0: [251 151 110 175  87  51 206  51 129 106 157 111 113 226 164 131 142 252
 140 178 187 231 205 200 131 168 100 149 197 142]
1: [148 114 111 161  96  62 121  60 143 101 183 121 145 111 129 191 118 108
 147 126 135  89 114 148 104 112 172 132 103 147]
2: [100 135 127  86 164 186  96 198 130 143 107 125 125 120 122  93 101  98
 101 105  95  90  94  92 113 109 100 116  84 106]
3: [101 155 151  85 174 201  98 200 119 155  83 128 125 129 108 140 108  82
 117  96 114 120 105 106 108  74 140 130  89 112]
4: [106 129 135  83 163 192  99 195 106 143  85 124 114 109 134  81 124 113
 113 109 100  97  89  91 112 123  92 113 115 107]
5: [106 128 128  84 154 180 102 177 106 137  87 124 114 109 142  93 118 122
 128 117 102 108  91  94 115 142  92 110 108 118]
6: [104 127 122  84 148 178 104 170 105 139  87 126 114 109 150 105 112 131
 143 124 114 130 100 113 123 151  97 113 115 127]
7: [100 124 117  88 142 176 102 174 121 149 124 129 133 118 154 158 128 108
  93 133  96  55 125 142 149 128 114 151  95 122]
8: [255 151 110 182  87  50 207  50 134 103 162 111 112 225 158 136 139 252
 136 175 181 217 199 193 131 173  94 150 186 139]
9: [106 128 135  83 160 184  98 188 106 140  86 124 114 108 132  81 122 109
 109 107  98  93  89  91 112 118  86 113 110 104]
10: [139 116 114 176  96  58 142  61 140 105 160 134 138 131 122  95 128 143
 134 120 126 150 133  85 113 113 121 110 134 125]
11: [138 116 115 172  96  59 141  61 141 106 156 137 136 128 119  86 130 143
 138 118 126 162 129  92 118 113 113 111 148 124]
12: [101 133 123  87 158 178  96 189 129 141 111 125 127 119 124 102 103  92
 103 108  93  80  91  82 112 111 104 119  78 110]
13: [152 137 150 103 127 162 178 148  98 133  94 112 115 218 218 178 135 220
 199 193 238 237 193 218 137 205 170 143 244 202]
14: [103 124 117  85 142 175 107 165 105 141  94 127 114 108 158 130 132 144
 161 127 132 145 111 123 133 155 119 119 115 147]
15: [133 113 110 198  94  59 139  61 163 103 207 131 149 115 131 182 124 121
 127  91 120 110 115 126 129 108 164 132 128 151]
16: [253 148 117 176  89  50 191  51 141  94 159 113 112 218 127 182 126 200
 148 137 141 107 155 140 128 162 163 133 151 157]
17: [119 114 114 174  96  60 140  65 157 113 185 145 135 108 123 132 144 135
 150 117 157 159 124 130 138 106 100 109 116 134]
18: [136 111 134 188  93  62 166  62 127 123 136 150 123 106 115 130 175 172
 132 156 156 123 180 198 175 208 173 147 212 129]
19: [153 141 157 101 130 151 169 140 100 125  94 113 111 214 191 210 114 183
 190 169 202 154 185 208 131 178 210 137 240 195]
20: [127 113 114 184  94  59 146  63 163 114 194 146 138 107 122 135 151 146
 154 120 164 166 126 141 142 114 108 106 123 142]
21: [143 114 113 155  96  62 123  62 143 101 179 122 145 107 120 160 105  85
 133 103 111  73  92 110 105 112 144 121  93 127]
22: [106 129 135  83 161 187  98 190 106 141  86 124 114 109 132  80 122 107
 108 106  98  91  88  92 112 117  87 111 112 103]
23: [101 141 132  91 142 175 113 163 109 143  94 126 135 137 138  97 114  93
  90 146  97 105 111 109 138 115  98 127  89 114]
24: [101 151 140  86 161 186 102 183 116 145  85 126 127 128 110 103 108  74
 105 114  99 104  99  91 106  84 130 121 108 101]
25: [100 131 133  94 131 174 121 161 105 146 102 127 138 141 167 124 142 100
 101 167 118 108 150 154 168 132  86 140 105 117]
26: [101 153 142  85 165 194 102 190 116 148  85 126 127 129 110 108 108  75
 109 114 102 107  99  92 105  86 135 124 108 102]
27: [127 113 113 187  94  59 144  63 162 111 197 142 140 107 125 146 140 130
 145 110 148 133 125 134 142 102 121 112 119 139]
28: [100 145 134  91 149 184 110 174 109 146  90 126 133 133 128  87 107  87
  92 139  96 107 101 102 137 109 106 122  97 114]
29: [102 136 135  86 171 189  96 204 133 149 101 127 124 119 112  87 100 117
 106 102 114 134 102 119 111 104  89 101  87  95]
30: [101 150 136  88 157 185 105 180 113 145  86 125 130 129 112  90 108  77
  99 126  96 107 100  88 120  99 124 118 111 103]
31: [145 114 113 160  96  61 124  62 143 101 181 122 145 107 121 164 105  88
 128 104 113  66  93 121 104 112 147 120 104 127]
32: [101 134 126  87 161 182  96 192 128 141 108 125 126 119 123  96 102  92
 101 106  94  81  90  87 113 108 101 116  83 107]
33: [101 131 121  87 155 177  97 186 126 142 112 126 127 118 128 110  97  95
  99 111  92  69  94  91 117 114  98 117  73 108]
34: [252 151 111 176  88  51 203  51 132 102 158 112 111 225 156 144 124 243
 137 165 178 190 188 184 127 166 104 146 184 147]
35: [101 153 141  85 165 193 102 190 116 148  85 126 127 129 110 107 108  74
 106 113 100 103  98  91 106  85 134 122 105 102]
36: [132 113 109 195  95  60 134  61 158 101 210 123 155 118 136 212 142 127
 123 126 141  87 128 167 124 124 185 150 151 174]
37: [100 132 133  94 132 177 119 163 105 148 102 127 138 139 167 124 142  97
 101 166 117 106 149 153 169 132  88 140 106 117]
38: [102 156 155  84 179 206  97 206 120 160  82 129 124 129 107 154 114  86
 121  93 119 124 111 121 114  73 143 132  83 119]
39: [143 115 114 184  94  57 150  60 146 110 164 141 135 125 119  84 136 154
 149 116 129 180 128  98 130 122 133 111 172 132]
40: [101 138 135  86 171 192  96 206 132 148 101 126 124 120 114  87  98 115
 103 101 111 125 102 116 113 105  88 103  88  96]
41: [101 147 135  88 150 180 108 172 110 144  87 126 132 133 119  87 101  84
  88 133  96 101  98 100 133 103 112 118  99 106]
42: [252 151 110 178  87  51 207  51 131 106 159 111 113 226 163 134 142 252
 139 177 186 226 204 201 130 169  97 150 193 140]
43: [152 134 139 111 121 167 189 151  96 142  96 111 120 223 249 137 186 241
 209 236 255 255 224 251 170 241 163 147 255 192]
44: [126 114 112 186  95  60 138  63 159 107 196 136 142 111 128 155 126 109
 135  93 121 111 119 110 137  90 142 123 109 136]
45: [138 114 117 141  96  61 131  74 144 112 162 138 138 105 110 105 157 114
 116 142 141 129 114 164 155 135  86 129 111 102]
46: [252 151 111 177  88  51 203  51 133 102 159 112 112 225 154 144 126 243
 134 166 177 187 188 183 127 167 100 147 180 143]
47: [164 109 129 155  92  64 145  61 156 113 153 127 142  99 109 138 156 195
 123 139 121 210 182 159 161 219 177 213 157 146]
48: [244 145 135 155  92  52 177  54 138  98 148 115 113 212 117 211 109 157
 170 128 125  85 170 141 160 145 214 129 147 181]
49: [106 130 137  83 164 192  98 195 106 143  85 124 114 109 133  77 124 110
 111 110 100  97  90  93 113 120  92 113 120 104]
50: [139 112 108 210  93  58 139  58 165 101 223 122 158 118 136 221 144 137
 126 127 147  93 131 176 123 131 198 150 160 182]
51: [138 116 115 173  96  59 144  61 143 109 155 140 135 126 117  82 133 149
 148 116 128 182 125  99 126 118 121 111 166 126]
52: [101 138 134  86 171 193  96 207 132 147 101 126 124 120 116  87  96 113
 102  99 108 119 101 114 113 106  88 104  88  98]
53: [101 132 122  87 157 178  96 187 128 142 112 125 128 119 126 107 100  93
 100 110  93  76  93  87 116 112 102 117  74 109]
54: [101 133 126  87 161 181  96 193 129 141 110 125 126 119 122  97 101  95
 102 106  94  84  92  89 112 108  98 116  80 107]
55: [105 128 126  84 153 181 103 176 105 138  87 125 114 109 144  95 118 127
 133 120 107 119  95 100 118 146  91 111 110 120]
56: [141 114 114 152  96  61 124  63 141 101 177 124 144 107 119 143 109  76
 119 110 110  63  89 114 113 109 120 120  95 118]
57: [103 119 144  83 149 209 136 186  97 146  80 125 109 104 141 129 180 223
 168 212 139 255 226 130 138 196 128 194 139 131]
58: [147 114 112 159  96  61 123  61 144 101 180 121 145 107 122 170 107  96
 134 107 118  78  98 124 101 113 153 124  99 132]
59: [145 114 114 157  95  61 129  62 144 103 181 128 145 106 117 137 115  87
 113 123 112  73  97 133 124 118 112 122 106 112]
60: [106 129 132  83 158 184 100 184 106 138  86 124 114 109 137  86 120 116
 120 112  99 101  89  88 112 133  92 114 108 113]
61: [137 117 128 164  94  59 151  63 150 123 141 155 126 116 106 144 171 195
 203 134 171 252 137 154 163 159 109 113 144 172]
62: [249 150 112 174  89  51 199  52 133 100 157 112 112 223 150 152 122 232
 132 157 172 161 178 169 123 162 109 142 177 147]
63: [148 111 115 212  90  59 173  57 130 112 150 141 128 116 125  90 180 186
 145 181 171 165 200 172 176 200 175 143 221 125]
64: [142 115 113 152  96  62 121  62 141 101 176 122 144 107 121 161 103  88
 133 100 111  75  91 111 101 111 144 121  91 128]
65: [142 115 114 151  97  62 122  63 141 101 175 122 144 107 119 149 105  77
 130 104 108  70  89 102 108 109 131 119  89 124]
66: [137 114 116 138  97  62 127  75 139 108 158 133 138 106 111 110 140 100
 111 131 126 104 107 147 142 127  80 122 102  99]
67: [136 115 116 137  97  62 128  76 141 110 158 134 137 106 111 106 147 105
 114 136 133 115 110 151 146 129  79 122 103  99]
68: [105 130 135  83 163 191  99 193 106 142  85 124 114 109 134  81 122 111
 112 109  98  94  88  91 113 123  91 111 114 106]
69: [106 130 139  82 167 196  97 202 106 147  85 124 114 108 130  75 117 111
 105 112 105  93  94  95 115 113  88 112 112 103]
70: [151 139 154 102 128 158 174 145  99 129  94 112 114 216 205 194 119 200
 190 181 218 188 188 215 131 188 189 142 240 197]
71: [124 113 115 177  95  59 147  64 164 117 187 150 136 106 119 117 172 161
 169 135 179 208 127 153 147 128 111 100 129 143]
72: [101 122 153 109 144 186 144 166 101 143  82 125 112 116 123 125 196  84
 114 176 142  94 206 161 153 148 127 149 208  93]
73: [106 126 150  81 176 205  95 223 107 165  83 124 119 107 118 105 126 123
  93 115 139  75 119 145 113 110  87 122 109 104]
74: [101 133 124  87 159 179  96 190 129 141 110 125 126 119 124  99 103  92
 103 107  94  79  91  85 112 110 102 118  81 108]
75: [100 138 132  85 170 196  96 208 129 147 102 125 123 119 120  86  95 105
 100 102  99 101  97 103 115 108  95 108  89 101]
76: [121 114 114 172  96  60 138  65 157 111 185 142 136 108 123 135 142 127
 145 114 151 143 121 128 136 100 102 110 111 131]
77: [105 130 142  82 170 200  96 209 106 150  84 124 114 108 127  77 111 110
 101 112 112  85  99  97 115 106  88 112 109 105]
78: [139 116 115 173  96  59 143  61 141 107 157 138 136 127 119  85 131 144
 140 117 127 166 128  94 120 114 116 111 153 125]
79: [101 151 138  87 159 188 104 183 115 144  86 125 129 130 111  97 109  78
 105 121  98 110 100  86 114  96 132 122 110 106]
80: [100 136 132  93 135 171 116 158 106 144  98 127 136 138 153 109 129  96
  96 157 107 107 130 124 151 123  88 128  98 113]
81: [139 115 116 175  95  58 150  61 147 114 153 147 131 121 114 104 129 171
 173 120 144 215 116 119 141 139 125 109 162 145]
82: [101 131 120  87 155 178  97 186 126 142 113 126 127 119 130 111  99  95
  98 112  92  66  95  93 118 114  99 118  77 108]
83: [100 146 134  88 149 185 110 175 109 146  88 127 133 134 129  88 108  89
  89 139  95 101 100 105 139 112 107 123  93 113]
84: [102 125 118  85 144 178 107 168 105 141  91 127 114 109 157 122 128 139
 156 127 126 140 106 123 130 155 111 117 117 142]
85: [104 118 147  83 150 209 134 188  97 149  79 126 110 103 132 133 173 214
 158 206 126 255 217 121 132 194 129 203 127 132]
86: [155 144 169  95 153 155 154 149 102 118  88 114 108 206 143 255 136 142
 212 151 168  63 179 193 164 151 255 157 219 212]
87: [101 135 130  86 165 185  96 198 131 143 105 125 124 119 119  88  93 103
 100 100 100 101  97 101 112 105  91 110  83 102]
88: [106 130 138  82 166 196  98 200 106 145  85 124 113 109 133  76 123 112
 110 112 102  99  91  94 114 120  93 112 121 103]
89: [171 109 112 174  91  67 154  56 155  99 160 119 139 103 119 122 162 214
 186 175 146 255 204 105 168 237 214 187 137 172]
90: [102 140 139  85 177 200  96 215 132 154  96 127 123 119 110  88 104 121
 106 102 116 136 100 121 110 103  95 100  85  95]
91: [130 114 111 190  95  60 134  62 158 102 202 128 149 116 131 185 127 115
 126 101 126  97 113 133 127 109 164 136 130 153]

[105 126 120  85 145 171 104 165 105 136  89 125 114 109 149 109 112 133
 145 121 118 131 101 111 121 149 100 113 114 129] 6 55 84
[100 119 158 105 150 190 137 176 105 152  81 131 112 111 110 147 191  76
 114 155 122  77 190 166 150 148 126 160 190 112] 72 37 25
[154 113 110 175  94  61 127  59 149 100 195 120 148 111 128 201 120 114
 150 128 140  90 120 161 103 119 184 133 114 156] 1 91 36
[134 117 124 162  96  59 145  63 144 117 140 149 127 118 109 120 144 171
 181 122 151 219 119 129 145 140 108 108 147 152] 81 61 71
[243 146 141 149  92  52 176  55 137 101 146 115 113 210 114 231 105 160
 179 139 141  93 180 162 170 145 222 141 142 198] 48 16 62
[140 110 140 191  91  61 167  61 132 134 137 159 123 102 107 165 169 189
 139 147 149 148 165 208 178 218 185 163 215 154] 18 63 47
[144 112 115 207  92  60 172  58 126 108 148 135 127 120 130  87 174 171
 149 191 175 162 213 165 178 191 176 142 228 128] 63 18 47
[104 154 163  83 186 211  96 214 124 172  81 136 123 128 105 183 139 102
 141 105 149 138 130 159 142  73 158 144  92 147] 38 3 26
[139 115 117 173  94  58 150  62 147 115 151 148 131 119 112 107 135 173
 176 122 146 217 115 125 144 141 123 108 160 148] 81 39 51
[255 150 111 183  87  50 200  50 139  95 162 112 112 221 142 156 129 233
 126 157 169 147 173 162 125 168 105 142 165 140] 62 46 34
[101 121 152 110 138 177 145 156 101 139  84 124 112 118 129 117 193  91
 117 182 148 107 207 165 157 149 126 146 211  92] 72 37 25
[103 113 173  79 176 241 123 237 101 185  75 129 111 100 109 214 165 189
 111 143  89 205 197 136 114 157 121 240  71 174] 85 57 14
[143 113 115 154  95  61 130  63 144 105 178 130 143 106 115 130 125  95
 111 127 118  84 101 141 131 123 102 123 108 108] 59 66 56
[166 110 112 166  92  72 153  57 150  99 155 119 137 106 121 126 171 214
 190 179 151 255 206 116 164 232 209 186 131 170] 89 47 61
[142 110 132 199  91  60 169  60 130 125 141 153 125 104 112 134 175 186
 139 153 156 135 176 204 179 216 181 151 216 140] 18 63 47
[104 154 157  84 180 203  97 205 122 162  82 131 124 129 106 166 126  94
 129  97 131 128 118 138 126  72 147 134  81 132] 38 3 26
[140 116 114 177  95  58 142  60 138 103 163 131 138 131 124 104 123 140
 122 116 125 129 130  91 108 106 126 109 126 126] 10 11 78
[142 110 135 194  91  61 167  61 130 127 139 155 124 103 110 144 172 186
 137 144 152 138 168 204 178 215 181 155 211 145] 18 63 47
[102 113 167  80 170 232 126 224 100 175  76 129 110 101 111 189 158 191
 118 166  93 214 207 135 117 171 116 236  83 165] 85 57 14
[100 116 138 118 116 160 156 137  98 132  96 124 113 126 169 104 198 127
 162 222 200 211 230 206 210 142 146 144 215 143] 72 57 70
[168 110 112 167  92  71 153  57 153  99 157 119 138 105 120 129 169 215
 191 176 151 255 205 114 164 234 212 187 130 172] 89 47 61
[124 114 113 181  96  60 137  64 158 108 193 137 140 110 127 152 125 110
 136  98 127 112 120 115 137  90 132 120 109 134] 44 27 76
[152 141 164  98 139 155 163 144 100 122  91 113 109 210 174 234 122 158
 196 157 192 115 182 203 137 165 234 138 237 194] 19 86 70
[106 128 152  81 180 211  95 229 107 168  83 124 120 107 117 111 128 124
  91 119 143  69 123 155 112 115  89 122 113 103] 73 77 69
[100 118 161 106 152 194 137 181 106 155  80 132 112 110 109 152 191  78
 117 156 123  87 192 168 152 151 128 165 190 117] 72 37 25
[124 114 112 183  96  60 136  63 157 107 195 135 142 111 128 157 125 103
 135  91 119 107 117 108 136  88 142 125 107 135] 44 15 91
[140 116 114 178  96  58 143  60 139 104 162 134 138 132 123  98 127 144
 132 121 126 145 134  83 112 113 124 110 130 126] 10 11 78
[168 109 116 165  92  66 149  58 156 102 157 120 140 101 112 101 143 202
 162 166 124 255 196  97 167 235 199 191 163 161] 89 47 63
[104 142 157  82 194 222  96 242 140 185  83 138 125 118 104 152 147 149
 131 120 185 172 148 166 122 100 128 125  93 130] 38 73 90
[103 113 171  80 175 238 123 233 101 183  76 129 111 100 110 207 165 190
 114 148  89 207 199 136 115 160 115 239  70 172] 85 57 14
[104 119 141  84 145 204 137 180  97 143  80 125 110 105 146 124 185 228
 174 216 144 255 229 132 143 200 129 190 142 130] 57 85 14
[106 130 158  80 187 220  94 242 108 179  82 126 122 107 112 131 140 132
  91 125 157  78 133 177 117 126  97 128 115 105] 73 77 90
[150 111 114 218  90  59 174  55 130 107 154 134 129 122 131  88 178 179
 155 192 186 170 215 178 182 196 184 144 231 142] 63 18 47
[100 121 119  88 135 173 105 167 118 152 128 130 135 119 168 174 141 111
  98 144 102  55 143 180 168 143 130 162 107 143] 7 37 25
[140 116 114 181  95  58 144  60 139 104 166 132 140 132 125 106 125 144
 126 119 128 134 133  92 109 109 129 111 129 129] 10 11 78
[100 123 117  89 139 172 103 170 121 149 126 129 134 118 155 163 130 108
  95 133  95  61 128 145 153 128 117 152  92 124] 7 37 80
[100 140 131  93 141 173 112 162 108 143  95 126 134 134 138  97 115  89
  91 145 101 104 112 107 136 112  96 124  94 114] 23 28 83
[148 114 110 167  95  62 122  60 144 101 188 120 146 112 132 202 123 110
 153 136 145  90 119 161 110 113 183 136 107 161] 1 91 36
[164 109 133 150  92  64 144  63 156 118 151 129 142  99 108 154 162 194
 112 131 118 199 179 174 160 219 170 218 151 142] 47 18 89
[155 141 156 101 129 150 169 140 100 125  94 112 111 215 192 210 113 184
 192 170 203 158 186 208 133 179 211 136 242 197] 19 70 13
[154 139 152 102 127 153 173 142  99 129  94 112 113 215 203 193 115 201
 192 181 216 191 186 211 132 189 190 139 240 198] 70 19 13
[102 124 117  85 138 176 109 163 104 143  97 128 115 108 169 147 144 154
 176 132 143 160 121 140 146 162 133 125 121 162] 14 84 6
[145 111 115 209  92  60 173  57 126 107 149 134 127 122 132  85 175 172
 149 192 181 165 214 172 178 192 176 142 229 133] 63 18 47
[125 114 112 182  96  60 136  63 158 106 194 135 142 111 128 155 125 106
 134  91 119 108 117 108 135  88 140 124 106 135] 44 15 91
[102 155 155  84 178 204  97 204 121 160  82 130 124 129 107 156 117  89
 124  92 121 127 113 126 119  72 144 132  84 122] 38 3 26
[153 113 110 175  94  61 126  59 148 101 195 120 149 112 129 204 121 114
 152 131 142  90 120 164 105 118 186 134 113 159] 1 36 91
[154 142 162  99 136 149 164 140 101 121  92 113 109 211 174 230 121 160
 194 157 192 118 183 202 136 164 230 137 236 193] 19 86 70
[100 120 155 107 148 189 139 173 104 149  81 129 112 112 113 140 195  74
 114 159 128  71 193 167 152 149 128 156 199 104] 72 37 25
[138 114 117 142  96  61 132  74 145 112 163 138 138 105 110 104 159 117
 117 145 143 134 116 166 157 137  86 129 112 101] 45 67 66
[139 111 130 193  92  61 167  61 126 121 139 148 124 108 117 122 176 175
 134 160 158 131 181 192 174 205 172 142 212 127] 18 63 47
[135 119 134 158  94  59 152  64 153 128 136 160 124 115 105 169 186 207
 215 142 188 255 150 173 177 167 119 122 135 184] 61 71 81
[100 119 155 107 147 188 140 172 104 149  81 129 112 112 113 142 195  76
 115 159 128  71 194 168 152 150 129 157 199 106] 72 37 25
[153 142 162  99 137 150 164 140 101 121  92 113 109 211 174 230 121 160
 193 158 192 117 182 202 135 164 229 137 235 192] 19 86 70
[127 114 112 186  95  60 136  63 158 106 197 134 144 112 129 160 126 106
 133  85 116 106 116 106 135  92 147 126 107 138] 44 15 91
[100 118 157 107 148 189 138 174 105 151  81 131 112 111 111 145 194  76
 116 158 126  75 193 169 152 152 130 160 197 109] 72 37 25
[136 117 131 163  94  59 153  63 151 126 139 159 125 115 105 158 180 203
 211 140 182 255 144 165 171 166 114 119 141 180] 61 71 81
[144 110 122 208  90  60 171  58 129 117 146 146 127 111 121 102 181 186
 141 173 166 156 193 185 178 208 175 145 221 125] 63 18 47
[102 124 118  85 136 179 110 163 104 146  98 128 116 108 177 158 149 159
 181 135 150 169 127 153 153 166 137 132 128 169] 14 84 6
[100 124 117  88 141 176 103 173 120 149 124 129 133 118 157 159 130 108
  94 135  97  53 128 149 152 129 116 152  99 123] 7 37 25
[149 111 115 214  90  59 173  56 130 110 151 138 128 119 128  87 177 182
 153 187 176 169 209 163 178 194 180 143 224 133] 63 18 47
[115 114 116 164  97  61 141  72 156 118 174 151 132 107 117 107 169 154
 170 135 178 216 125 147 142 126 103 100 128 136] 71 20 17
[140 116 114 179  95  59 143  60 139 103 165 131 139 133 125 107 124 143
 123 117 129 133 131  93 106 107 127 111 127 127] 10 11 78
[253 149 115 177  89  50 192  51 141  94 159 113 112 218 129 179 127 204
 142 140 145 107 156 144 127 162 155 134 155 154] 16 62 48
[100 138 132  91 138 176 115 162 106 145  95 127 135 137 151 106 126  94
  95 155 104 106 125 117 149 123  90 128  95 113] 80 23 83
[131 113 112 193  94  59 141  62 163 107 204 136 143 110 128 160 127 115
 137  93 125 113 120 116 140  95 147 123 112 141] 44 15 91
[101 121 152 109 142 183 143 164 102 143  82 126 112 115 122 124 195  83
 112 174 138  91 205 156 152 148 131 151 206  92] 72 37 25
[101 154 148  85 170 197  99 195 119 152  84 128 125 128 108 131 104  79
 116 101 110 119 102 103 107  74 139 129  98 108] 3 26 35
[100 117 168 102 157 200 130 192 109 169  79 138 111 104 107 180 176  82
 111 149 111 104 181 170 148 159 143 173 173 133] 72 37 25
[154 143 167  96 150 154 155 147 102 118  88 114 108 205 149 255 136 141
 210 150 171  69 177 187 158 156 255 154 222 208] 86 19 70
[105 153 170  82 191 216  97 221 127 182  80 140 123 128 103 207 157 115
 154 120 174 147 145 186 156  75 171 155 111 171] 38 3 73
[142 111 120 203  92  60 170  59 127 114 144 142 126 115 124  94 179 179
 139 178 166 157 197 175 175 199 169 142 221 117] 63 18 47
[138 114 117 142  96  61 132  75 144 113 162 139 138 105 110 104 161 117
 116 145 143 134 115 169 159 138  88 132 113 102] 45 67 66
[100 116 166 105 153 195 131 186 109 166  80 138 112 104 108 173 178  83
 113 151 114 103 184 169 148 157 138 172 178 126] 72 37 25
[101 154 151  85 173 200  97 198 120 155  83 129 125 129 108 140 109  83
 118  95 114 122 106 108 109  73 139 129  90 112] 3 38 26
[165 108 132 152  92  63 145  62 157 117 152 129 142  99 108 151 161 196
 114 132 119 201 180 173 161 219 172 217 153 143] 47 89 18
[103 124 117  85 140 175 108 163 104 142  95 127 114 108 164 137 136 147
 169 129 137 152 114 131 139 159 124 121 121 154] 14 84 6
[103 118 149  83 153 214 134 194  97 152  79 126 110 103 132 136 171 213
 157 204 124 255 215 120 129 193 129 208 126 135] 85 57 14
[125 113 114 181  95  59 146  64 163 115 192 147 137 107 122 131 156 150
 159 123 169 178 126 144 142 117 109 106 125 143] 20 17 71
[122 113 115 175  95  59 148  65 162 118 184 152 135 106 118 112 176 165
 175 140 181 223 129 154 150 133 111  99 132 143] 71 20 81
[126 114 112 189  95  60 139  63 160 107 199 136 144 111 129 159 127 108
 136  91 118 112 120 110 140  91 147 126 111 138] 44 15 91
[140 116 114 180  95  58 143  60 138 102 166 129 140 134 127 112 122 145
 121 118 137 130 130 103 101 109 128 113 128 130] 10 11 78
[155 143 167  97 147 148 157 141 102 117  90 114 108 209 150 255 131 144
 208 153 172  71 179 189 151 156 255 149 222 205] 86 19 70
[151 113 110 174  94  60 128  59 148 100 194 121 148 110 125 193 116 106
 144 122 134  83 112 151 104 118 176 130 115 148] 1 91 58
[100 118 172 100 162 208 126 202 110 178  78 142 111 103 106 199 168  86
 111 146 108 110 178 178 147 166 155 175 170 144] 72 37 7
[164 109 132 152  92  63 144  63 156 117 151 129 141  99 108 150 162 194
 113 132 119 198 179 174 161 218 170 215 153 142] 47 18 89
[139 111 123 199  92  61 169  60 126 115 142 143 125 113 123  99 179 176
 137 176 165 152 195 178 175 200 169 142 219 116] 63 18 47
[153 141 160 100 133 153 166 142 100 124  92 113 110 212 186 218 117 173
 193 164 199 142 184 206 136 174 220 134 241 195] 19 70 86
[103 124 117  85 138 175 109 162 104 143  96 127 115 108 169 145 142 152
 175 132 142 159 119 139 145 162 131 123 122 160] 14 84 6
[101 121 151 108 140 180 144 160 100 140  83 124 112 117 128 117 191  92
 119 181 145 113 207 161 156 145 125 147 205  94] 72 37 25
[104 113 174  80 176 239 122 235 102 187  75 130 112 100 109 217 168 188
 110 139  90 205 197 136 115 158 121 241  73 174] 85 57 14
[153 138 149 104 126 158 176 145  98 132  94 112 114 217 214 181 129 215
 198 190 231 225 191 215 136 201 176 140 244 202] 13 70 19
[103 113 173  80 175 238 123 234 101 185  76 130 111 100 109 212 165 186
 110 143  89 204 198 136 114 157 118 238  71 172] 85 57 14
[101 155 150  84 174 202  98 201 119 155  83 128 125 129 108 136 107  81
 116  99 112 120 103 104 108  75 141 131  93 110] 3 38 26
[246 148 121 168  90  51 189  53 137  95 154 114 113 219 130 184 123 194
 149 142 143 104 157 144 128 156 169 130 160 157] 16 48 62
[148 114 113 212  91  60 174  56 127 101 154 126 127 129 137 110 179 175
 154 193 205 173 218 208 179 198 184 147 240 143] 63 18 47
[145 115 113 189  94  57 147  59 143 104 171 133 139 131 124 107 128 150
 130 118 126 138 134  90 115 114 136 110 131 132] 10 11 78
[ 99 120 180  98 170 218 122 215 113 193  77 147 111 103 104 231 159  95
 118 142 109 126 173 191 148 173 178 183 167 163] 72 7 38
[100 122 153 109 144 186 145 165 101 143  82 125 111 117 125 125 197  85
 115 178 144  96 206 163 154 148 126 148 209  92] 72 37 25
[254 149 113 179  88  50 194  51 141  94 160 113 112 219 132 174 130 209
 134 141 149 110 159 149 126 161 146 136 159 151] 16 62 46
[131 113 112 193  94  59 142  62 163 107 202 136 143 110 128 158 128 116
 136  94 124 114 121 116 140  95 146 122 112 141] 44 15 27
[105 117 150  83 152 209 133 190  98 152  79 126 110 102 129 137 169 212
 154 202 119 255 210 114 129 195 131 213 120 134] 85 57 14
[149 134 143 107 125 174 185 157  96 141  93 113 119 222 247 148 175 236
 209 227 254 255 217 245 164 237 169 146 255 199] 43 13 70
[148 112 114 213  91  59 174  56 127 104 152 130 127 126 134  94 178 172
 149 193 192 165 216 194 181 197 179 144 237 137] 63 18 47
[249 148 115 174  89  51 193  52 138  94 157 113 112 220 134 177 128 206
 136 145 152 110 160 149 124 158 148 135 160 150] 16 62 46
[100 118 146 114 127 166 152 142  99 133  91 124 112 121 149 100 188 112
 142 207 174 169 220 182 185 145 131 144 214 112] 72 25 37
[150 111 114 217  90  59 174  56 131 109 153 137 129 119 128  86 176 183
 156 189 179 171 211 162 179 194 183 144 225 137] 63 18 47
[149 114 110 161  96  62 120  60 143 101 182 120 145 112 131 195 121 109
 149 132 139  91 117 153 108 111 175 134 103 154] 1 58 91
[139 111 129 190  92  61 166  61 126 119 138 145 124 110 118 117 174 172
 132 161 157 130 181 186 172 200 167 140 209 122] 18 63 47
[142 114 114 154  96  61 128  63 142 104 178 128 144 106 117 136 115  84
 113 122 112  71  96 132 123 116 109 122 105 112] 59 56 65
[122 113 116 177  94  59 149  65 163 119 185 154 134 106 118 109 181 170
 180 145 185 236 131 158 155 139 114  99 137 144] 71 61 81
[100 119 155 107 147 187 139 172 104 149  81 129 112 113 113 141 195  75
 115 158 129  71 192 167 152 148 127 155 199 105] 72 37 25
[100 124 117  88 142 176 103 174 120 149 123 129 133 118 154 156 127 107
  93 133  96  54 125 143 149 128 113 150  96 122] 7 80 37
[101 147 134  88 151 180 107 173 112 144  88 126 131 132 117  86 102  82
  88 131  95 101  99  97 131 101 114 117 101 106] 41 28 83
[151 137 150 103 127 161 177 148  98 133  94 113 115 216 217 176 134 217
 197 191 234 233 191 216 136 203 168 142 241 200] 13 70 19
[101 147 134  87 151 181 107 173 111 144  87 126 131 132 119  87 101  82
  86 132  95  97  98 100 133 103 113 118  99 106] 41 28 83
[154 142 159 101 130 149 169 139 100 124  94 113 111 213 186 217 117 178
 191 164 200 144 184 207 132 174 214 135 238 192] 19 70 86
[152 141 158 100 131 156 169 144 100 127  92 112 112 215 195 210 112 184
 191 172 205 158 186 211 133 180 212 138 243 197] 19 70 13
[100 116 167 104 155 196 130 188 110 169  79 139 112 104 107 179 176  85
 112 150 113 105 183 171 148 160 142 173 177 131] 72 37 25
[100 116 162 106 151 190 134 179 107 158  80 135 112 108 109 155 186  79
 114 153 119  94 187 165 150 152 129 166 185 117] 72 37 25
[124 114 113 180  96  60 135  64 157 107 192 135 142 111 127 155 124 103
 134  92 120 107 117 107 134  87 138 124 105 133] 44 15 91
[139 115 119 174  94  58 151  62 149 117 150 150 130 119 111 116 144 182
 186 126 153 232 121 131 149 148 121 109 159 156] 81 61 71
[116 114 116 161  97  61 141  73 157 117 172 150 131 108 116 106 172 156
 168 136 177 218 128 145 142 125  99 100 124 134] 71 20 17
[142 114 115 155  95  61 131  63 144 106 177 131 143 106 116 128 126  97
 111 126 121  87 100 141 130 121 100 120 109 108] 59 66 56
